(in the rows, 128 means zero)
Where one turn sends some rows of the set: a few examples, then the rows asked
j243: [115 126 153 131 144 163 118 124 165 144 126 142 162 124 140 120 147 130
 111 149 130  98  99  89 124 150 111 116 130 128 124 100 166 139 127 128
 133]
j814: [133 140 147 123 152 104 107 123 153 134 100 125 158 133 139 127 138 150
 104 128 113 120 138  79  92 131 137 117 142 118 147 101 151 144 137  99
 121]
j462: [135 157 145 142 162 165 114 119 142 151  95 138 152 125 157 128 138 121
 136 152 119  92 118  93 111 133 139 135 153 112 148 108 136 160 112 135
 120]
j480: [134 140 150 125 156  91 122 116 148 136 104 124 155 143 137 122 142 145
 116 119 121 117 141  80  97 130 127 117 135 118 143  94 145 143 126  99
 118]
j603: [121 141 133 132 154 166 132 101 136 142 118  83 171 135 162 117 142 129
 106 117 120 118 129  71 101 137 125 125 151 153 134  94 140 128 165 145
 121]
j363: [142 143 128 118 166 164 127 110 150 144 126 139 167 126 159 109 138 112
 108 108 116 110 131  80  96 100 135 122 140 144 137  94 158 142 116 174
 135]
j38: [148 132 119 121 136 146 144 115 142 140 106 152 157 160 140 141 141 115
 105 111 106 125 142 114 106 132 116 114 137 158 140 115 133 143 141 122
 101]
j413: [140 131 137 127 158 146 152 109 141 126 125 143 154 137 138 125 148 122
 107 117 110 111 151 107 131 115 124 130 139 157 138 113 100 134 125 121
 117]
j986: [136 151 153 130 161 138 123  91 155 149 113 122 160 129 145 142 142 121
 107 133 126 135 160 105 105 138  94 148 149 137 136 113 144 103 128 122
 141]
j511: [140 144 132 125 140 140 114  98 145 143 110 132 160 146 145 146 142 127
 106 131 133 145 156 101 104 141  87 141 159 130 135 115 155 110 133 123
 130]
j614: [138 151 133 142 152 160 120 122 130 147 100 144 150 145 156 128 142 127
 144 142 134  93 121  91 119 134 132 130 152 107 145 106 131 161 107 134
 110]
j844: [142 149 143 130 152 150 111 104 155 147 111 128 164 134 145 152 141 133
  99 136 124 136 162 103 101 142 103 141 153 130 139 119 150 103 141 122
 135]
j571: [138 157 139 142 153 156 122 116 139 160  88 140 152 144 157 133 136 114
 143 140 125  95 115  99 102 141 129 124 145 113 146 105 146 165 113 134
 110]
j914: [128 136 148 121 153  96 112 114 146 125 108 122 153 128 138 116 143 148
 109 131 119 121 134  75 105 123 130 127 148 119 143  97 140 144 124 101
 124]
j319: [147 142 127 122 166 162 135 116 146 143 133 143 168 138 159 111 141 119
 114  98 124 105 140  79 102 101 136 119 132 138 136  94 151 138 115 172
 129]
j262: [122 137 131 134 154 161 141 101 130 138 125  84 170 143 161 114 147 133
 114 111 129 116 134  68 109 134 120 125 149 150 131  91 130 127 159 145
 118]
j484: [122 143 137 134 159 164 138 102 138 146 119  82 172 136 162 119 142 129
 108 112 121 113 132  72 100 138 126 124 145 153 134  92 138 126 165 144
 121]
j139: [143 149 145 133 153 134 130  96 150 152 114 129 161 150 144 146 143 124
 115 122 134 134 164 106 103 144  88 138 142 130 133 111 148 105 129 121
 131]
j323: [145 142 127 118 163 157 136 109 147 148 126 140 167 139 159 109 139 109
 115 100 122 111 132  83  95 103 129 118 133 142 136  92 160 144 115 173
 129]
j336: [119 122 148 133 140 165 121 130 159 141 132 147 162 134 138 120 150 138
 115 143 138  95 105  85 129 149 111 112 128 122 122 100 161 138 125 127
 127]
j666: [125 140 128 133 149 160 139 103 133 146 116  87 171 150 162 120 144 128
 113 107 126 118 131  72  98 142 119 118 146 151 131  92 142 130 165 144
 113]
j639: [129 143 157 123 160  93 118 110 153 135 102 119 154 129 138 119 141 140
 111 128 115 118 134  80  96 128 129 123 140 123 144  95 146 143 127 100
 126]
j834: [136 144 141 128 151 139 119  94 143 135 122 128 158 136 144 139 146 131
 108 135 135 138 159  97 118 132  91 150 160 129 133 114 137 103 124 123
 137]
j833: [117 124 151 130 140 155 126 119 161 147 125 143 160 134 139 116 147 125
 118 142 136 101  97  91 123 152 102 113 126 129 120  96 168 142 123 128
 129]
j912: [118 123 154 134 147 158 129 123 160 143 134 143 159 132 138 115 151 132
 120 140 139  93 106  88 131 148 106 115 124 125 120  96 156 138 119 127
 131]
j903: [147 140 119 117 157 165 127 116 146 146 124 144 168 141 159 115 137 115
 110 101 120 113 133  81  93 105 133 115 136 140 137  95 164 143 121 174
 126]
j715: [121 125 150 133 140 160 125 127 164 151 125 146 163 140 140 123 148 131
 118 138 135  96 104  91 120 155 107 108 121 126 123  98 168 141 128 127
 126]
j825: [122 139 129 131 148 157 138  98 132 144 117  85 169 146 162 115 143 125
 114 110 127 121 127  71 100 139 115 123 150 153 130  90 142 132 161 146
 115]
j531: [136 159 149 146 165 163 119 118 143 154  96 137 153 126 156 130 139 122
 138 148 121  87 120  95 110 134 140 134 147 113 148 107 132 158 110 134
 120]
j772: [131 137 139 120 145  97 109 118 143 129 101 127 154 139 139 122 140 147
 108 128 119 125 132  78  98 128 127 120 149 118 144  98 150 148 130 102
 118]
j647: [147 144 128 120 167 168 127 117 152 147 127 141 169 132 159 115 138 117
 107 103 116 106 138  82  94 103 141 117 133 141 138  96 158 139 122 172
 130]
j381: [142 143 144 128 162 153 143 111 160 145 107 140 160 127 141 140 138 111
  97 122  90 113 147 116 104 129 134 121 131 166 145 117 124 136 143 120
 119]
j427: [135 138 136 118 152 152 132 104 154 135 104 140 156 118 142 132 137 106
  90 133  87 125 131 112 109 121 125 130 150 169 144 118 130 142 139 124
 123]
j452: [145 146 142 134 154 147 121 107 148 142 123 131 164 145 144 148 146 139
 109 127 135 129 172 100 113 139 101 140 147 124 135 116 136  99 133 121
 131]
j681: [138 132 126 119 141 133 151  98 140 137 106 145 151 151 140 127 142 101
 110 114 107 129 132 114 112 124 103 123 143 165 135 109 129 148 126 124
 110]
j33: [135 140 150 127 157 101 114 125 150 132 108 125 157 137 137 125 142 155
 109 124 120 113 145  77 101 129 138 118 137 115 146  98 140 140 131  99
 120]
j90: [124 136 127 133 150 166 135 106 130 137 124  87 171 144 161 117 146 136
 110 112 128 117 134  67 109 136 124 124 151 147 132  94 133 127 162 146
 115]
j50: [141 128 121 122 144 158 134 118 137 118 122 150 156 138 139 131 146 130
  96 126 107 120 147 102 130 116 128 129 153 153 140 120 109 137 135 124
 112]
j260: [136 155 139 139 152 153 121 113 138 158  86 140 150 140 157 130 137 112
 144 143 124  98 111  98 103 139 125 129 150 115 145 103 146 167 110 135
 113]
j237: [136 151 137 143 155 156 125 117 130 147 101 142 149 143 155 125 143 124
 147 141 134  92 120  91 120 132 128 132 150 108 142 103 128 161 103 135
 112]
j169: [119 128 160 136 151 163 125 125 169 150 128 141 163 127 139 121 148 130
 115 143 132  91 105  90 122 153 113 112 120 128 123  98 161 136 127 126
 133]
j897: [145 138 121 117 159 165 126 116 143 137 130 144 166 136 159 109 141 119
 109 105 123 111 134  77 102  98 135 121 143 138 136  95 154 141 116 174
 130]

j413 -> j681
j603 -> j90
And these:
j511 -> j844
j639 -> j914
j614 -> j571
j336 -> j715
j647 -> j319

Where one turn sends some rows of the set: a few examples, then the rows asked
j743: [162 142 127 145 150 132 112 128 148 141 101 103 124 149 152 156 143 107
 132 139 133 116 109 129 153 118 129 141  82 136 125 123 111 107]
j731: [150 120  76 101 102 114 120 119 126 118 109 107  93 169 143 134 132 132
 128 122 126 114 122 101 154 121 138 172  74 111 121 129  86 108]
j224: [175  94 106 118 112 100 138 121 128 122 123 113 111 142 141 160 135 102
 132 109 134 130 118  83 161 107 147 133  91 118 151 122 109 106]
j416: [166 143 114 138 142 136 110 121 153 145  95 107 114 149 147 150 135 107
 129 135 129 112 118 130 161 110 129 150  78 136 125 126 111 105]
j69: [167 128  85  95  98 119  99 126 142 117  94 100 125 161 151 150  94 104
 107 123 140 131 144 126 142 123 171 162 101 131 132 140 103 118]
j669: [162 109 118 131 133 110 145 122 124 112 128 100 121 164 168 160 144 124
 116 134 125 140 115  89 122 126 137 133 106 116 134 108  86 102]
j410: [164 148 112 135 140 137 103 127 152 146  93 106 120 153 145 151 130 103
 129 135 135 112 116 141 157 117 136 152  78 139 123 129 110 109]
j860: [176  96 112 116 105 102 135 112 135 127 114 112 103 142 158 150 121 107
 109 124 124 132 128  84 154 108 144 140  94 125 146 113 102 102]
j172: [165 138 121 141 143 132 114 123 150 145  99 105 116 147 149 152 140 105
 129 136 129 114 112 128 162 114 129 144  79 137 126 122 112 104]
j985: [169 127  73 110 105 116 134 118 124 113 115 108  92 173 133 144 136 118
 127 117 125 125 129 103 151 109 135 168  78 110 128 126  83 102]
j275: [157 122 112 133 135 110 145 134 108 100 139  95 123 163 146 164 157 120
 136 128 134 137 109  96 126 130 139 132 100 111 131 118  88 110]
j44: [143 109 119 112 125 105 111 144 126 110 120  93 154 145 157 166 129 115
 137 125 147 126 105 106 136 140 175 126 108 128 136 138 115 130]
j997: [174 107 121 112 114  98 134 111 129 132 118 116 107 137 149 154 128 100
 124 102 128 134 119  85 160 113 145 130  95 119 146 124 108 113]
j259: [135 139  85 104 123 121 106 145 122 102 112  87 136 176 151 155 127 130
 133 133 143 121 115 126 125 145 163 161  98 118 113 145  90 128]
j959: [156 141  94 112 124 126 108 141 129 103 110  87 141 183 162 161 115 120
 115 135 143 135 130 133 113 139 164 154 113 122 117 136  87 121]
j598: [154 134 120 128 140 112 141 126 113 109 134  99 117 162 158 160 152 120
 129 118 128 139 108  96 124 135 131 134 102 105 126 120  86 116]
j283: [159 146 122 141 148 134 108 132 149 140 100 102 128 149 151 158 139 104
 131 140 137 116 111 135 150 122 138 142  88 140 122 127 113 109]
j233: [155 117  81  89  96 112  94 131 138 121  97 103 124 156 144 147 103 113
 129 116 142 116 126 121 157 123 174 162  91 126 129 150 110 126]
j701: [167 139  86 107 111 118 132 112 127 122 112 111  84 173 142 142 128 115
 122 109 120 129 128 107 148 115 126 167  83 104 122 128  82 110]
j68: [151 161  91 105 126 126 110 137 123 107 113  89 127 183 148 157 120 115
 127 117 141 137 126 134 120 141 153 157 105 111 111 142  86 127]
j133: [171 122  79 107 101 119 123 115 139 119 104 109  97 176 151 139 117 122
 108 122 120 128 141 109 143 108 141 171  87 117 126 124  80 104]
j517: [158 151 117 137 147 138 103 131 152 139  97 100 126 154 148 156 133 107
 130 137 134 114 114 141 152 119 138 148  84 137 121 129 110 112]
j292: [160  90 108 111 107  98 129 119 130 128 114 114 110 138 150 147 131 118
 130 115 128 118 113  80 165 113 150 139  87 123 145 124 108 112]
j373: [161 116 126 122 127 108 119 139 129 109 121  91 151 151 167 172 121 109
 116 132 147 141 116 107 123 138 169 123 120 133 139 127 105 120]
j507: [160 117 111 118 125 108 117 146 123 106 124  91 154 150 148 178 128 103
 138 119 153 136 114 118 131 135 173 125 112 127 140 139 112 126]
j46: [173 135  90  90  99 113 102 124 138 127  98 105 118 158 140 151 100  97
 124 102 141 131 135 126 156 118 164 157  99 122 136 148 106 125]
j668: [154 147  79 108 121 124 111 145 120  97 115  85 134 185 139 161 126 118
 134 124 146 134 126 136 123 136 160 163 101 116 117 144  89 123]
j351: [142 113 113 126 132 106 139 131 116 108 130  96 119 156 157 155 157 132
 136 132 131 123 102  88 133 134 138 137  94 114 126 120  89 113]
j15: [160 128 126 113 127 107 113 138 124 116 120  93 151 147 156 172 120  99
 131 110 150 141 115 114 135 138 171 120 117 125 137 140 113 132]
j970: [171 123  76  97  93 115 104 128 136 117 101 105 122 162 133 154 106 101
 131 108 146 129 136 128 160 112 169 159  92 125 138 147 109 120]

j69 -> j959
j517 -> j283
And these:
j598 -> j997
j275 -> j224
j351 -> j292

